These are runs of 5 systems, one row a step. Runs of the same system follow the same rule from any start.
In the rows, 128 means zero.
S, run 1:
[[ 97  97 168 131 148 133  87  63 172 153  95 113  99 142 142 149  89 130
  162 122 135 136 119 106 137 180 154 122 118 111 153 101 128 176 146  93
  149 131 132 120 163 139 153 155 118 141 129 120]
 [110  90 182 127 151 113  94  75 170 161  88 126  95 144 135 143  84 124
  149 119 142 143 104 104 144 179 152 143 119 116 152 100 129 172 163  84
  142 121 137 135 155 145 154 141 118 141 122 118]
 [124  94 186 121 145 107  94  88 161 152  91 133  93 144 120 145 103 124
  145 130 151 135  93 107 153 165 128 152 111 105 145 100 124 174 165  87
  157 134 137 147 144 142 153 139 117 144 124 106]
 [127 103 191 113 138  95  99 104 155 157  98 136  92 151 112 143 108 129
  131 135 144 129  97 100 138 143 130 155 106  98 159 106 118 162 169  89
  156 128 140 153 127 136 150 128 119 152 120 114]
 [129 119 187 104 128  97 102 120 153 151 106 142 104 143 108 130 123 139
  118 147 143 128  89 101 126 109 122 153 114 103 152 113 122 146 178 106
  159 132 126 168 115 131 139 126 112 149 110 114]]
S, run 2, 5 rows:
[[ 96 131 108 157 159 153 147 108 111 142 113  81 155 135 167 160  88 171
  157 126 120 123 140 120 110 120 140 132 150 136 143 113 110 153  98 111
  127 113 149 120 152  83 167 170 124 121 146 151]
 [ 87 123 112 170 160 146 148  95 120 140 100  95 139 133 157 161  96 164
  158 118 130 130 128 116 119 133 131 138 133 126 154 114 109 154  93 115
  109 129 157 101 154  95 163 174 110 122 150 155]
 [ 85 122 113 182 157 136 152  93 125 131  98 112 114 114 135 167 102 144
  155 111 157 126 118 107 123 157 121 150 118 118 161 104 112 155 104 122
  107 137 159 101 148 126 158 170 101 128 141 155]
 [ 81 119 122 172 146 119 141 105 136 127  92 137  87 107 111 161 117 129
  147 119 160 126 113  99 125 163 103 157  96 108 149  99 117 154 115 130
  108 156 168 104 145 150 158 168  90 133 130 149]
 [ 89 124 135 160 135  90 128 109 141 117 106 145  71 111  97 153 129 111
  139 114 163 121 108  85 126 167  90 149  93 102 144 107 133 143 143 135
  115 159 160 105 136 169 142 147  90 138 117 133]]
P, run 3 (5 x 48):
[[131  79 184 156 133 109 137  94 158 170  70 140  90 147  97 192 119 134
  143 108 169 146  89 130 171 187 128 204 104 104 177  97  82 197 147  93
  110 103 146 153 124 135 173 129 116 158 166 119]
 [113  91 163 189 138 112 152  96 152 158  76 143  82 124  94 188 122 135
  147 108 173 137 100 120 154 186 113 192  89 105 175  93  85 189 144 112
   93 126 168 126 125 143 174 139  93 151 157 131]
 [ 94 105 133 201 144 118 156 102 159 128  79 146  65  93 100 172 124 123
  156 102 181 124 108  90 148 187  91 173  81  99 163  93 109 175 120 134
   86 151 175  97 141 172 160 152  76 139 150 133]
 [ 78 120 102 199 141 113 141  92 153 106  91 148  61  90 101 151 126 109
  165  96 171 119 125  87 136 208  90 142  83 106 143  91 134 147 126 143
   84 169 167  73 167 192 143 162  75 125 132 134]
 [ 75 133 100 175 132 114 123  87 146  76 117 137  66  82 115 113 118  90
  162  93 146 124 135  88 140 202  96 105  95 127 124 108 160 127 130 152
   99 186 145  52 174 195 118 160 100 103 113 132]]
H, run 4, 5 rows:
[[ 83 155 125 100 152 155  97  88 130 106 137  82 167 134 187 101  88 140
  132 141  83 125 140 100  96  95 163  76 159 141 130 131 151 126 123 102
  168 131 110 115 160  97 127 160 132 102 105 131]
 [ 96 148 134  80 144 154  85  80 135 112 139  81 147 136 184  96  81 128
  142 116  87 135 145 118 118 125 163  72 161 153 132 131 151 137 128 103
  164 137 113 114 161 110 127 159 152 104 113 120]
 [119 128 123  96 132 152  91  80 149 114 129  84 144 149 178  93  90 104
  156 106  87 148 151 138 144 145 169  70 178 170 124 138 154 146 128 111
  157 134 108 111 164 114 129 137 174 101 119 112]
 [153 118 119 117 119 146  99 100 141 144 132 101 125 162 170 113 105 103
  166  99  91 161 144 156 163 163 158  83 167 168 115 144 146 143 130 121
  136 116 109 114 152 122 130 128 186 111 134 107]
 [183 106 114 121 117 137 114 131 130 155 135 110 124 162 151 131 120 107
  165  88 116 164 146 169 178 173 144 103 163 164 108 152 127 134 113 132
  114 107 129 128 142 126 138 108 191 116 155 121]]
B, run 5:
[[ 81 105 161 150 150 103 109  86 155 132  84 140  72 111 109 147 104 112
  154 127 166 121 108  84 128 187 115 147  96  95 154  87 134 169 147 106
  133 150 145 105 158 167 144 160  87 141 123 120]
 [102  98 154 166 143 101 129  92 156 147  86 149  65 118  94 174 119 127
  151 123 172 127 100  99 144 182 106 171  87 102 157  92 107 176 145 118
  116 144 160 122 142 162 155 148  86 145 133 121]
 [129  95 166 168 131 105 153 113 151 157  79 157  76 134  85 182 126 130
  137 109 174 136  99 118 163 176 105 195  93 103 166 103  93 177 141 115
  105 121 162 137 116 147 162 132 106 156 152 129]
 [154  92 163 167 126 101 158 142 141 168  92 152  93 149  91 191 135 135
  135 111 175 137 106 147 168 159 103 202 106 116 156 126  81 167 128 120
   97 110 159 155  99 133 167 110 124 155 160 131]
 [186  97 139 151 110 117 172 151 126 172 106 147 133 159  94 175 145 141
  127 106 149 136 119 170 173 131 124 202 128 136 151 130  78 164 107 135
   97  86 149 170  91 113 160  96 150 155 167 127]]
W, run 6:
[[ 90 143  58 195 151 153 162 111 110 124 111  86 146 121 179 159 110 152
  173  92 130 133 155 133 126 149 133 126 137 148 137 127 111 140  59 138
   83 125 153  73 165 100 158 175 129 111 158 169]
 [109 125  78 176 153 164 143  86 124 134 109  72 156 137 192 155  87 161
  174  91 115 143 155 142 138 153 161 107 163 155 150 116 114 154  79 115
   96 110 147  84 164  88 155 173 149 106 165 155]
 [122 113 108 149 144 172 123  70 139 150 112  73 165 158 198 150  76 143
  182  97 103 157 156 153 141 151 188  97 180 155 135 119 125 177  95  99
  119  99 124 101 174  85 159 163 169 106 161 141]
 [135  97 138 112 146 162  97  62 153 170 107  85 143 170 190 135  78 122
  178 102  93 171 146 154 145 160 194  93 174 155 135 127 126 176 132  86
  147  99 115 129 171  98 154 148 169 119 152 122]
 [148  80 180  82 134 140  64  70 166 166 112 107 125 185 167 123  90 108
  153 115  99 174 122 145 153 164 191  89 165 141 137 127 136 170 170  78
  173 104 108 146 157 115 144 123 183 132 131 101]]
W, run 7:
[[103 132 126  99 174 171 107  88 110 146 125  60 202 168 218 139  68 180
  154 135  82 137 146 135 104  92 194  90 195 154 152 123 124 151 105  79
  163  91 111 139 163  41 145 174 160 115 135 147]
 [106 135 158  53 164 167  70  69 135 125 137  68 180 159 216  98  72 139
  133 141  65 143 142 125 106  99 198  68 185 156 147 130 146 147 140  77
  198 112  95 139 172  67 132 162 168 103 111 126]
 [110 133 182  45 151 126  30  71 156 126 137  99 129 159 179  80  88 103
  129 140  74 138 127  98 115 118 174  56 167 146 121 124 178 135 174  81
  207 139  89 143 162 119 114 143 162 114  77 104]
 [110 129 178  44 128 117  32  85 170 105 139 139  81 146 131  69 104  65
  125 147  95 143 114  90 131 154 147  50 134 126 109 132 195 118 201 108
  206 166  98 132 157 172 101 117 151 125  68  85]
 [117 123 188  69 119 100  47 105 167  94 139 173  48 119  83  62 124  27
  127 132 119 140 110  85 149 189 118  69 107 124 100 131 198 111 208 137
  182 182 112 119 158 210  96 102 133 136  70  82]]
H, run 8 (5 x 48):
[[ 27 151 152 110 170 124 105  76 139  93 108 106 128  97 151 124  90 151
  116 165 125 100 112  59  64  99 127 114 107  94 157  94 146 141 151 100
  171 168 139 119 148 117 134 187  64 119  81 134]
 [ 24 137 166  91 174 128  66  39 157  93 116  97 118 122 177 108  70 132
  135 153 109 116 116  61  84 126 153  77 132 107 156  93 160 154 165  72
  193 166 123 106 177 131 128 189  85 114  81 123]
 [ 62 115 180  84 158 151  48  13 183 105 101  80 115 142 178 103  64 109
  151 124  89 143 119  81  97 148 173  61 140 131 143 100 168 175 171  76
  197 155 110 106 194 129 131 179 118 116  85 113]
 [ 99  91 176  90 146 154  50  19 182 133  96  78 107 155 175 105  78  93
  176  90  91 170 128 117 146 191 193  59 154 155 147 110 169 187 167  80
  181 131 111 101 190 131 137 149 158 112  98 106]
 [166  73 176  98 129 157  49  57 186 159 100 104 108 176 154 132  95  79
  184  82  92 189 124 142 175 209 194  69 157 152 136 125 152 182 158  91
  149  99 107 122 175 136 135 127 185 130 134 104]]
P, run 9, 5 rows:
[[183 142 112 134 105 123 161 207  95 138 150 147 143 129 104 120 168 139
  107 124 124 118 122 146 147  88  99 150 132 142 107 160 121  87 109 167
  102 106 127 151  86 118 117  98 160 139 123 128]
 [181 143 138 118  99 113 153 197 103 136 147 159 137 134  82 121 163 123
   94 132 137 118 110 141 139  96  96 156 122 139 113 155 124 101 132 167
  117 127 125 161  70 137 118  91 146 149 118 120]
 [173 134 157  98  99 100 140 188 116 124 134 165 117 129  74 111 168 120
   91 141 142 119 109 124 135  96  92 165 113 117 124 148 126 104 148 153
  130 128 123 170  80 144 112  91 131 149 113 113]
 [150 131 171 106 113 102 121 161 137 129 126 169 107 132  71 111 151 119
   84 160 150 116  97 106 131  97  93 164 105 108 131 127 128 116 166 139
  140 136 129 166  89 146 110  94 113 152  94 110]
 [125 138 182  92 120  89 119 134 138 125 116 158 100 120  81 120 142 121
   87 154 146 109  90  89 122 100  95 153 101 100 140 119 136 124 179 123
  156 145 123 167  99 150 122 105 101 151  90 112]]
B, run 10:
[[110 157  94 176 136 147 181 157  88 116 125 119 152 115 135 153 130 166
  132 129 132 112 135 128 119 102 104 157 120 125 130 138 112 109  73 162
   95 125 152 110 121 106 142 153 109 118 146 162]
 [125 155  89 155 118 137 181 180  82 125 143 128 156  99 118 131 154 158
  117 138 141 107 136 127 113  81  96 155 129 124 121 137 119 100  87 166
   99 134 138 129  99 111 119 133 117 125 121 152]
 [154 166 103 132 108 118 175 193  92 114 155 148 144 117 102 119 163 149
   96 136 131 110 127 128 119  83  88 144 123 127 114 150 126  83 103 162
  102 130 130 144  85 118 110 114 128 132 115 138]
 [161 156 125 109 105 112 157 198 103 117 157 158 141 115  88 106 162 122
   95 136 127 115 131 132 125  88  89 142 133 133 106 162 136  88 120 170
  119 133 120 151  90 131  99  95 136 133 116 118]
 [164 151 132  89  97 115 133 182 104 117 157 154 125 127  86  88 166 104
   94 135 118 119 119 132 130  97  96 123 134 148  97 163 153  82 139 172
  135 136 111 150  93 138 109  86 152 134 104 109]]

Which system made each of these runs?
run 11 (4 x 48):
[[104  94 168 138 139 102  98  74 169 157  88 133  79 131 118 150 103 120
  156 119 158 141 102 107 145 188 127 151 106 107 160  92 128 177 160  95
  139 136 145 125 154 156 154 138 111 148 136 115]
 [ 89 103 147 154 152 126 109  71 164 148  88 121  91 125 127 146 101 119
  164 116 149 140 110 102 138 188 133 135 107 116 152  98 124 169 146 102
  127 142 149 110 166 153 155 154 108 140 128 130]
 [ 85 107 137 159 151 132 110  74 161 132  93 111  93 116 136 149 101 118
  160 116 142 144 128  97 137 186 136 128 116 115 150  95 136 167 137 110
  124 146 142  99 171 152 156 164 110 130 141 135]
 [ 88 113 117 169 144 146 118  73 145 126  99 108 108 113 148 137  96 117
  171 104 138 147 140 109 136 182 139 110 124 121 139 106 136 156 120 110
  118 153 140  82 174 149 148 177 116 116 131 143]]
 -> P
run 12, 4 rows:
[[148 111 110 139 147 169 130  96 132 161 115  77 166 164 195 156  88 148
  168 108 101 157 149 167 148 141 189 109 180 164 140 125  99 169  89  99
  121  83 133 126 156  77 162 153 171 120 179 139]
 [146 101 150  95 144 163  96  92 136 169 118  82 163 181 189 142  85 138
  159 124  90 160 135 166 140 141 190 106 175 160 141 130 107 162 125  90
  155  87 119 145 150  75 161 136 174 124 154 118]
 [162 105 182  59 131 128  66 105 151 168 126 106 150 187 162 127  89 126
  141 136  97 155 117 140 141 124 180 100 174 140 137 133 132 156 162  85
  179  86 102 161 146 103 143 113 176 134 126 103]
 [165 104 214  46 127 120  56 109 166 142 127 136 127 178 134  96 107 104
  114 141  97 152 103 124 145 119 163 103 163 128 129 124 153 146 203  89
  192 112  88 177 121 120 117 108 169 142  95  91]]
 -> W
run 13, 4 rows:
[[138  96 133 124 136 157 110  82 153 171 105  92 136 165 167 144  97 127
  169 104 113 158 141 162 160 160 176 119 161 148 136 127 112 174 123  95
  135  98 127 132 163 102 159 135 163 129 159 127]
 [158  94 170  97 137 134  91  97 154 172 107 112 118 181 161 134 102 115
  149 113 116 159 123 147 159 155 175 112 161 137 140 130 116 163 148  92
  154  97 122 152 142 110 158 123 174 140 139 110]
 [168 103 194  70 124 111  68 108 154 161 118 139 117 176 135 135 109 115
  136 131 116 147 109 132 155 140 159 119 146 126 142 125 133 162 180  79
  171  97 115 175 127 123 137 102 170 145 124  99]
 [167 105 216  63 121 111  84 120 161 155 123 147 109 166 105 107 123 110
  118 139 117 134 102 116 154 129 142 124 142 112 142 125 136 141 193 102
  177 122 105 176 111 136 124  98 153 147 100  88]]
 -> W
run 14, 4 rows:
[[152 170 115 129 111  99 183 221  72 121 155 168 155 118  90 128 166 158
   79 155 148  95 115 132 123  60  79 180 131 111 113 159 106  80 107 166
  112 127 129 171  68 113 117 102 128 146 125 130]
 [138 165 132 123 111  90 168 202  92 114 149 173 123 103  77 111 173 141
   72 167 147  94 112 113 121  66  74 173 106 109 119 149 119  82 132 164
  126 140 135 161  71 141 103  99 109 141 107 125]
 [128 165 139 107 117  88 149 186 104 100 146 178 116  99  70 109 170 131
   78 166 147  95 108  93 103  77  70 160 100  92 119 134 133  86 141 163
  138 163 133 153  89 142 100  99  99 141  90 118]
 [108 157 156  95 123  93 127 169 118  98 139 164 108  93  82  97 151 119
   84 172 143  99 104  76  89  79  77 138 100  94 120 126 155  90 159 143
  158 162 124 143  99 150 107 114  95 143  73 117]]
 -> P
